Families of rows that turns and mirrors carry onto each other, the same ones carrying the whole set onto itself: the rest of each named row's family, in list order:
4 families of 8 rows:
rasod: [  9.5  34.1 -19.7  -1.3   1.5   6.9  -4.4 -13.4 -11.2   2.0   6.7  -7.6
  14.1  -6.9  14.8   7.2 -20.4  -8.1  -1.1   3.1 -22.6 -11.9  14.6  17.2
   3.9   9.5   6.3  -5.3   1.8   1.7]
Gare: [ 23.1  19.7  -1.5  -7.4  15.3  -6.4  21.3 -12.1   4.9  13.7  14.5   1.6
   8.2   0.9   6.1 -11.8   8.9  -5.8   6.7  -7.3   8.1 -17.3  -6.7   1.6
   2.7  -3.9   0.7  -8.1   9.0  -1.8]
lod: [  7.5   6.6   1.2  -2.2   0.9  12.1  -4.7  -4.9   4.5  12.4  -6.6  11.9
  10.6  14.6  -5.0  17.6 -15.0   4.9  -4.5  -2.8   1.9  -4.6  19.6 -12.3
  -4.6  -4.9  -0.7   1.5  -2.8   5.3]
lem: [ 11.4   0.4   9.5  -2.6  30.1   2.8   5.7  -9.7 -21.1  16.5   1.8 -18.8
   1.8  21.0  -6.9   0.0 -21.8 -16.3   8.1  18.4 -21.1  -2.5  -2.1  -6.4
  12.4  14.9  -2.1 -23.0  12.4   2.3]
mupe: [ 12.3  -0.5  10.5  -9.1  -1.4 -13.6  26.9 -15.5  -5.4  21.5   7.1   8.8
   3.0   5.5  -7.7 -20.9   3.9  -6.3   8.8  -7.8 -15.7  -3.0   3.5   9.7
   4.2  16.2   8.2 -10.3  17.9   4.5]
tutim: [ 11.6  16.4  -1.8 -13.0  24.6  -1.3  20.7 -19.4   4.1  19.4  21.2   5.5
   8.1 -10.0  15.2   7.1  -0.7   3.9   5.7  -3.7  -6.1 -13.9  -6.3  -4.8
  -1.4   5.0  -3.2 -12.3  15.4   0.1]
ror: [  3.2   5.4  -2.7  -2.9  12.9  11.5   8.4 -19.1  -0.9  12.7   0.9  10.1
  21.5  24.3   5.4  12.5 -15.7   5.5   2.5  -1.7   4.1  -4.5  16.0 -18.1
  -0.7  10.0   1.6   9.4  -5.9   1.7]
Niru: [ 13.4  15.7   8.4   1.1  -2.3  -3.3   0.8 -14.2 -37.3  14.4  13.1 -13.1
   4.3   9.5   2.6   4.7 -11.8  -8.1   1.1   6.1 -23.1 -11.7  19.4  -4.1
  -9.2  24.0  -6.8 -21.9  28.3  -3.6]
Rugi: [ 26.3   1.0   6.3  -3.6  -7.2 -10.0  11.4 -11.7 -13.9   6.0   5.9  -7.7
  -3.0   4.2 -13.9 -14.3  -4.4 -14.5   1.8  -7.2  -3.5  -7.0   1.6  11.5
  11.8  22.1  14.3 -21.7  25.9   3.5]
Femak: [ 16.5  15.2  10.0  -2.7  33.2  -3.1  15.7   0.0  -1.5   9.1  -6.6   6.6
   9.5  -2.9   6.1  11.2  -5.3  -3.2   2.2  20.1  -8.4 -30.1   3.9  -2.5
  20.3  -8.9  -1.3  -8.5   4.6   7.8]
lovo: [  9.3  21.7   3.7   2.8  35.8  -3.0   1.5  -7.1  -5.1  10.9   5.9  -0.6
   2.1   6.0   5.6  17.6 -16.2  -4.0   2.4  27.9 -18.5 -13.5  -4.8  -5.2
  26.5  -0.7   7.9  -9.2  11.0  10.4]
Vidi: [ 15.0  21.6 -10.1   4.9  10.4   9.2  13.1 -21.2   5.5  -2.5   8.3   0.0
  11.2   0.7  18.7  14.5 -23.9  -4.0   1.0   2.2 -12.0 -26.9  15.5  11.0
  25.0  15.1   2.7 -23.8   7.0   6.1]
Ziler: [ 17.4  15.7  11.1   5.8 -12.7   1.3  -6.4  -4.8 -25.1   3.2  15.5 -16.0
  13.6  -0.7  12.3   6.1 -18.4 -13.6   8.1   0.5 -18.5 -12.1  16.4   3.8
  -5.8  13.1 -11.7  -8.5  21.4  -8.4]
befek: [ 21.4   7.0  -7.1 -11.9  21.9  -9.4  19.5 -20.7   3.8  18.3  12.8  13.9
  -4.2  -6.6   4.7  -1.5  -0.1   2.2   7.3  -2.2   0.7 -18.7  -8.3   3.3
  -7.8   4.1  -1.7  -6.2  19.4   6.1]
nasum: [  3.5  30.3  -6.3  -1.8   6.5   1.7   8.0 -16.4   2.1   3.0  18.3   3.6
  20.6  -4.4  17.1  19.9 -20.9   9.0  -1.2  -3.7 -16.9  -9.4  10.3  15.7
  10.7  12.7   5.6  -9.4   8.2   7.5]
San: [ 20.8   4.1   1.5   2.0 -22.4  -7.3  -9.7  -3.0 -27.0   4.6  13.6 -10.6
   3.0   4.6   2.8   2.5 -17.4 -12.4   8.5  -0.8 -13.4 -16.8  10.7   7.8
  -7.1  16.3  -7.8 -15.5  20.8  -1.4]
zoded: [ 21.3   1.6  13.7  -5.7   5.6  -5.9  13.7 -21.4 -14.2  13.0   6.9  -1.4
   7.8   1.9  -4.9 -22.6   0.4  -9.4   1.7 -11.2  -2.5  -1.5  -5.6  13.8
  13.5  15.2  23.4 -13.8  19.8  -2.6]
bared: [  9.1 -10.1   7.7   3.4  16.9   3.9  -8.2  -5.2 -27.5  17.8 -10.4 -12.6
  -7.1   5.2  -6.3  -1.4 -12.7 -12.2  13.4  24.7 -19.2  -1.9   5.9   0.5
  14.6  10.9   3.8 -23.2   3.8  -2.2]
zenen: [ 15.1  21.4 -11.0   3.4  31.7  -1.9   8.4  -9.2  -3.6  15.8  -5.4  15.4
   2.9   1.5   3.1  16.3 -24.5   1.3   7.0  27.8 -16.7 -15.1  -1.8  -7.6
  20.6  -0.5  -3.4  -3.6   8.2   8.6]
zuzo: [  6.7  26.4 -19.0   2.3  -3.8   2.7   7.4  -9.7  -3.0  -1.6  11.7   8.9
  11.2   0.1  14.1  18.9 -15.8   5.8   1.5   6.3 -24.8 -15.8  21.3  13.3
  13.3  20.4  -0.4 -12.0   6.1   8.3]
kinu: [ 25.1   8.5  18.1   8.5  -8.7   0.7   5.9 -11.5 -17.8   3.3  -5.7   0.9
   6.7  25.7   0.1  -1.6 -33.2  -2.0  -2.4  14.6  -8.6  -1.2   3.8  -6.4
  -4.5   7.8   5.3   6.0  26.9  -4.1]
Fumet: [ 18.8  15.1   3.3   0.0 -13.7   6.6  -4.6  -2.0 -15.2   6.4  12.3   4.7
  10.6   0.6  13.6   2.5 -26.4 -11.0   4.8  15.2 -30.0 -12.3   3.7  14.3
  -5.3  24.3  -8.2 -13.1  23.4  -2.5]
Babeg: [ 13.7   6.7  16.4  11.0 -12.7  -4.8   8.4  -2.6 -10.3  13.1   3.6   7.8
  19.0  25.2  -3.9  11.4 -26.3  -9.5   3.7  -1.4  -3.3   3.3   1.5 -17.3
   7.4  12.0  10.8   7.3   3.0   2.5]
serom: [ 29.1   4.9  18.7   8.9 -11.5   0.5   7.7  -7.3 -12.6  12.1  -4.8  10.8
   9.5  20.0 -17.4   2.6 -25.4  -8.0  -2.3   0.0   2.5  -3.9  16.3 -14.0
   7.1   7.9   3.1   5.4  14.5  -3.9]
zon: [ 14.5  17.7   0.9  -2.0  22.8   7.7   0.4 -13.4  -3.5  24.2  -2.1  -1.3
  -7.9  -5.3  -6.3   7.3 -15.2  -5.6  -2.8  25.7  -9.4 -19.2   1.9 -11.2
  33.3   3.9   4.2 -23.1   6.8  10.4]
befu: [ 12.3   2.6 -10.1 -11.1  17.8  -2.9  14.8  -8.8  -4.3  14.3   7.4   8.8
  -2.9  -4.7  16.4  11.4  -6.4   2.0   3.3 -16.7  -1.0 -19.3  -1.1  -0.5
  -3.7  -7.9   2.4  -3.3   5.1   4.6]
gipap: [ 13.4   1.0  15.2   6.7  -8.0  -5.9  14.4 -10.0 -13.5  10.0   5.9   3.9
  12.6  12.6  -5.6  -5.3   0.0  -4.6   1.9  -0.4   3.3   2.3  -8.7  15.3
   8.3  21.3  22.0 -10.3  30.8   5.2]
gumoz: [  8.4  -1.9   7.3   5.3  10.2   0.9   7.6 -13.9 -24.3  23.9   0.7  -7.3
  -7.9  25.0  -4.9  -7.4   0.0 -14.2  20.6  20.7 -18.7   4.7  15.2   1.4
  15.5  11.2  16.1 -16.1  10.3  -1.3]
kasu: [  6.6   4.3 -15.9  -1.6  13.4   6.0  13.6 -17.3   6.1  15.7  -2.9  21.0
  15.8  18.9  -3.5  16.4 -11.7   0.5   7.1   9.0  -3.8  -5.9  12.5  -7.6
   5.4  -2.8  -3.8   4.0  -9.7   2.3]
ladon: [  3.6   6.9 -10.9   3.7  13.1  15.2   1.6 -25.4  -3.6  16.4  -4.7  15.9
  13.7   8.9   9.7  14.5 -13.1  -9.8 -12.3   1.3  -2.7 -10.5  15.9  -1.3
   6.8  10.3   4.9  12.2 -11.8   0.2]
rit: [ 23.7   7.0  33.3   5.7  -7.6  -0.6   6.5  -5.5 -14.0  11.8   0.6  -3.1
  10.9  21.7 -11.2  -4.7 -17.9 -14.4  -1.9   8.6  -5.0  -5.6  11.4 -14.7
   7.0   3.1  11.7  12.1  11.0  -3.7]
Zan: [ 12.3  -3.5  19.8  -0.5  16.2  11.8 -13.1  -7.0 -22.9  15.6  -4.3 -16.7
   2.7  16.6  -2.2  -8.9 -11.4 -19.4   2.5  24.0 -18.6   0.4  11.0  -0.9
  14.2  15.5  11.2 -10.0   5.8  -5.8]

Which other rows belong to the same family as bared? ror, lovo, Ziler, befek, zoded, zuzo, serom
Which other rows belong to the same family as rasod? Gare, lod, lem, mupe, Fumet, Babeg, zon
Which other rows belong to the same family as zenen? tutim, Rugi, nasum, San, kasu, rit, Zan

Families of rows that turns and mirrors carry onto each other, the same ones carrying the whole set onto itself: the rest of each named row's family, in list order:
4 families of 8 rows:
Mikab: [  0.9   8.3  -1.4 -21.0  12.0 -11.7 -19.0   3.8 -13.2]
puro: [ -1.1 -10.5  -0.5  -4.2  21.3  -4.1  18.7   5.7  15.4]
kade: [  0.4  -9.4   4.4 -18.2  10.3 -11.9 -19.0  -5.8 -18.0]
Zeval: [-10.5   2.8  -3.6 -21.2  21.1  -6.4 -13.3  10.7 -10.3]
Turu: [ -1.7  12.4  -3.0 -19.5  11.0  -8.3 -16.4   0.6 -10.2]
mufi: [ -1.4 -15.6  -7.5 -10.8  17.2 -17.7 -13.2  14.4 -19.8]
toki: [-0.7 -2.2 11.6 -4.6 20.2 -6.3 17.9  8.7 14.6]
telob: [-12.0  -0.9  -6.5 -17.9  20.3  -9.9 -10.1  19.4 -12.7]
Pugi: [-12.5   0.3  -9.2 -17.7  26.0  -6.0 -12.4  12.9  -7.8]
Losik: [  8.8  -5.0  -6.9 -11.9   9.6 -13.8 -18.9  -3.2 -16.9]
tes: [  7.0 -11.0  -4.1 -14.3  14.2 -16.9 -20.5   0.7 -18.0]
Fepas: [ 10.1   2.3  14.4  -3.6   7.9 -11.4  12.9  -1.4  11.5]
nor: [  4.4 -21.4   6.4   3.1  19.3 -10.1  17.7   7.8   8.0]
bufim: [ 19.6  -7.5  12.7   3.8   7.7 -13.2   4.1   0.6   6.2]
zefa: [-0.1 -4.7  9.7 -1.0 25.1 -6.5 12.5 15.5 14.3]
Teba: [ 15.8 -12.7   9.6   2.2   9.8 -14.7  11.3  -1.8   4.6]
badag: [ -2.4   9.6   0.1 -21.1  10.1 -13.3 -12.0   9.8 -13.8]
zufa: [ -7.7   2.8   6.2 -24.5  14.5  -6.3 -16.1   0.3 -10.3]
Rupe: [  6.7 -26.0   8.7   0.9  16.9 -10.1  13.5   9.0   4.0]
fudab: [ 15.7  -6.9   3.7  -1.6   8.8 -10.5  13.8  -9.8   8.5]
gebu: [-15.4  -9.7   2.1 -24.5  24.8  -6.2 -13.1   7.8  -9.8]
mufo: [ -4.8 -15.1  -8.2 -15.9  22.8  -9.4 -17.1   9.7 -15.6]
zigi: [ -2.3 -17.6 -11.7 -10.1  21.8 -12.3 -14.2   8.4 -15.4]
bugiv: [11.2  8.6 15.2 -2.1 15.0 -8.6  7.9  5.1 13.4]
sov: [ -3.7 -21.2  -1.7 -17.2  20.1 -10.0 -16.0   4.3 -17.3]
nin: [  7.3  -3.2  -2.2 -13.5   5.0 -19.4 -15.6   5.4 -20.8]
bido: [ 6.0  3.9  6.0 -9.1 13.6 -3.4 17.6 -3.5 12.5]
fezal: [-5.9 -8.0 12.8 -6.7 20.3 -3.4 15.8 13.8 11.2]
mevob: [ 4.9  3.0 19.9 -7.8  7.9 -8.1 12.7  0.4  9.9]
ton: [ 17.4 -12.4  15.4  -0.2   6.5 -13.5  10.9  -2.1   1.6]
rok: [ 11.7 -21.0   6.6   6.5  21.9 -10.9   9.0  10.9   7.3]
begi: [  9.5 -21.6  -0.8   2.1  17.7  -8.9  13.8  -1.6   8.4]

Which other rows belong to the same family as telob? mufi, bufim, zefa, badag, bugiv, nin, rok
Which other rows belong to the same family as Pugi? Turu, Losik, Rupe, zigi, fezal, mevob, ton
Which other rows belong to the same family as kade? puro, zufa, fudab, gebu, sov, bido, begi

